In the rows, zero is written as 128.
One turn moves every row onto another: examples first, then more rows asked:
Fedul: [146 125  98 128 136 163 106  98 133 138 137 142]
dil: [143 130  82 136 145 155  94 127 148 130 157 130]
Vozod: [138 143 132 159 131 127 121 121 136 145 143 142]
fuf: [128 117 108 150 149 143 132 130 119 146 144 156]
sigoz: [137 149  98 134 163 149 125 124 125 159 135 130]
nen: [138 136 115 141 122 165 126 108 119 136 162 151]
gomi: [130 153 110 136 124 113 113 127 145 141 163 134]
tar: [132 136 104 152 127 112 116 131 120 135 173 128]
biba: [139 133  99 148 118 164 120 134  92 132 152 137]
nitan: [134 122  68 135 142 140 111 127 134 157 144 142]
Mopab: [129 129  82 146 122 139 111 139 148 163 141 141]
larib: [138 137 104 141  98 163 111 135 107 136 136 130]
defu: [131 135  83 119 101 145 108 121 128 151 136 135]
lizu: [137 126  87 166 143 153 114 151 120 144 155 138]
sirun: [132 127  84 114 133 144 104 137 110 117 150 128]
Das: [130 158  98 119 146 147 133 119 114 155 149 131]
Nibes: [141 153  99 140 161 157 116 140 117 142 140 117]
Sefe: [142 150 106 124 121 125  92 124 134 122 144 116]
dosav: [136 129  81 117 118 151 116 111 105 145 142 141]
nalen: [151 141 128 147 128 139 101 118 125 127 124 125]
ziv: [138 156 107 154 117 139 123 145 142 120 139 119]
Mulum: [135 162 100 126 144 155 123 136 106 138 155 119]
dodam: [136 148 104 134 115 133 129 113 147 139 121 131]
tobo: [136 132 103 169 119 156 113 152 128 147 140 137]
bom: [135 141 100 150 132 158 114 137 134 128 182 139]
Zezi: [140 146  99 149 128 133 118 133 156 133 122 122]
Letap: [118 128  88 124 136 130 126 135 124 140 167 148]
Vig: [139 128 122 156 126 123 125 109 109 142 150 138]
zelek: [143 129  90 139 134 115  94 126 125 127 152 114]
sozi: [149 121 108 143 134 126 102 105 113 134 129 123]
risa: [141 115 105 140 146 157 110 132 105 124 127 136]
Numu: [134 158 113 139 103 138 134 125 133 127 138 128]

Numu -> dodam
dil -> bom
And these:
biba -> dosav
defu -> Mopab
Mulum -> Das
gomi -> Vozod
Letap -> fuf
tar -> Vig

One turn moves every row onto another: examples first, then more rows asked:
gamob: [132 106 151 152 124 135 155 146 108 136 120 139 131 148 126 127 137 110
  92  99 124 159 156 146 175  99 117 154 128 146 135 122]
tulip: [135  95 130 145 155 139 131 136  88 103 111 156 129 152 128 140 149 120
 118 117  84 154 125 139 152 126 151 117 131 103 127 134]
tek: [129 132 135 138 142 106 130 134 101 116 117 147 121 131 139 117 129 106
 111 115 101 155 152 139 149 102 162 135 161 133 152  99]
pitef: [136  99 116 147 174 103 144 127 110 121 120 146 114 121 122 135 133  96
 131 132 108 145 150 123 146 119 127 155 103 151 112 115]
vige: [148 118 159 129 133 136 127 127 108 117 111 140 120 127 121 123 110  95
 105 105 113 159 137 126 151 134 146 144 151 114 134  99]
kup: [123  88 144 122 139 154 125 143 111 115 111 132 108 135 113 116 134 101
 104 102 127 149 149 121 140 113 113 148 147 119 148 120]
Zikif: [136 107 112 169 161 130 136 155 108 113 106 155 124 165 109 115 152  95
 102 125 107 157 130 121 144 117 143 126 138 114 118 130]
bazas: [149 109 117 141 123 124 132 146 125 112 117 160 137 159 127 112 113 110
  90 109 112 142 136 138 151 109 137 122 135 142 120 115]
modub: [133 114 138 127 150 107 132 139 112 120 105 135 121 146 147 132 151  86
 117 118 105 145 139 142 145  94 120 153 145 154 156 124]
Makon: [110 111 156 138 137 121 153 142 107 127 103 127 119 121 114 143 115 122
  99  90  93 147 156 146 149 128 144 133 130 150 116 115]
perik: [127 124 163 151 144 112 149 149 113 138 116 118 130 139 137 129 128 125
  94  97 112 152 155 136 160 109 132 132 129 163 130 119]
zaset: [128 100 150 156 148 144 160 138 125 131  97 144 118 141 117 141 135  93
 139 123 133 123 146 122 162 133 159 131 124 122 116 142]
faroz: [118 124 111 161 165 124 140 136 109 143 107 140 128 142 127 146 124 119
 115 139 111 116 150 128 177 133 151 138 141 126 138 145]
Bim: [125  95 143 147 154 122 146 119 120 150  90 168 131 128 111 114 127 104
 123 124 115 130 141 133 169  97 151 137 108 126 153 136]
kebe: [128 105 126 137 141 133 128 152  94 133  92 140 127 131 123 136 162 130
 110  89 123 144 157 115 146 103 134 150 160 133 145 123]
kad: [133 103 133 128 150 134 123 136 120 142 103 132 131 105 119 131 126 119
 123 115 114 146 150  93 143 112 120 136 119 101 128 138]
Gegu: [131 132 151 153 167 139 176 135 127 143 115 138 111 129 127 116 135 108
  94 124 116 150 142 111 132 105 128 144 121 137 123 119]
rane: [154 100 110 153 163 110 130 141 109 129 106 148 138 136 126 135 144 117
 132 120 123 144 147 101 141 116 143 146 111 137 100 121]
ginuk: [128 114 159 132 163 146 166 122 108 131 102 138 112 114 140 140 130 134
 101 117  91 142 133 137 139 114 125 151 114 125 137 128]
kopof: [140 115 140 147 166 138 157 136  90 130 102 146 115 131 123 122 135 119
 128 115  75 154 144 123 141 142 132 153 121 146 140 141]
vifar: [125 111 153 147 159 122 130 122 111 144 124 152 127 142 142 124 123 110
 126 133 113 115 130 121 180 136 143 124 117 127 133 141]
gabi: [101  99 128 148 163 132 155 149 106 142  96 141 121 149 112 129 117 109
 133 140 124 112 139 133 145 113 138 137 127 132 133 141]
sasok: [120 112 127 154 158 146 158 116 121 141 117 152 136 138  99 137 129 107
 124 125 125 139 166 126 165 110 172 133 124 118 140 125]
Tig: [124 105 139 149 181 141 134 120 115 120 128 138 132 150 119 128 117 130
 120 130 132 120 135 135 160 110 143 121 113 127 151 123]
Kames: [134 111 133 146 137 132 122 147 108 123 101 133 131 114 128 130 115 125
 118 125 121 150 144 119 155 103 141 138 133  75 129 123]
somo: [133 107 118 130 116 133 141 147 114 112 116 165 139 148 120 136 139 111
 121  93  98 140 147 141 147 103 140 110 145 141 127 127]
Kigi: [115  95 128 122 152 122 128 121 108 119 133 146 116 144 127 127 135 107
  92 114 114 141 152 121 132 127 153 150 133 141 104  97]
vumol: [119 113 127 153 153 132 141 137 123 131 109 153 128 145 128 133 155 108
  75 127 113 149 127 131 153  84 134 129 133  93 125 125]
foni: [124 105 131 138 114 135 140 150 121 131 118 141 135 161 130 129 118 107
  77 114 118 140 143 143 159 110 122 154 132 127 112 125]
Bibi: [145 119 135 142 146 120 139 134 100 106 117 144 127 123 138 148 127  93
 157 133 100 150 138 145 159 108 129 145 125 111 139 125]
Dovi: [138  99 133 118 139 111 138 130  97 156 100 153 129 127 139 138 142 112
 103 106 110 148 147 107 145 117 145 134 150 150 115 110]
bogu: [124  98 123 152 163 120 130 145 115 142 117 131 127 120 123 124 149 127
 113 117 135 147 163  91 146  99 131 138 115 122 114 125]
reniz: [123 112 141 141 144 128 127 135 118 109 112 142 122 127  93 128 124 111
 106  80  84 146 153 142 152 134 130 141 121 150 139 123]
Nur: [135 114 144 139 157 134 135 131 117 127  96 141 140 142 125 126 149 118
 120 108  73 160 144 114 128 124 163 133 116 116 134 147]
Kono: [131 111 120 164 159 109 138 136  99 105 130 146 119 136 131 136 140  95
 133 137 115 150 150 146 165 107 135 168 114 122 123 113]
kime: [115 122 127 129 134 128 118 145 124 115 121 141 140 146 115 139 143 112
 116  86  83 132 150 131 142 121 126 127 133 143 136 144]
Vule: [121 113 145 140 149 122 144 138 106 114 115 129 110 102 136 134 114 109
 130 135 112 152 148 140 157  93 129 127 132  99 142 118]
loso: [134 112 141 138 155 128 120 134 114 104 113 127 125 157 128 149 152  98
 109 103 117 136 137 137 139 129 132 180 132 140 123 113]
buzaf: [127 120 133 159 161 137 168 136  94 136 133 161 108 135 133 129 144 107
  90 133 117 148 131 133 166 103 114 134 138 125 126 113]
Batu: [149 103 134 163 168 132 136 126 133 117  84 144 124 131 122 139 133 122
 113 117 127 123 137 138 179 115 151 134 118 124 152 138]

sasok -> zaset
kime -> perik
And these:
Nur -> Gegu
kad -> bogu
tek -> vige

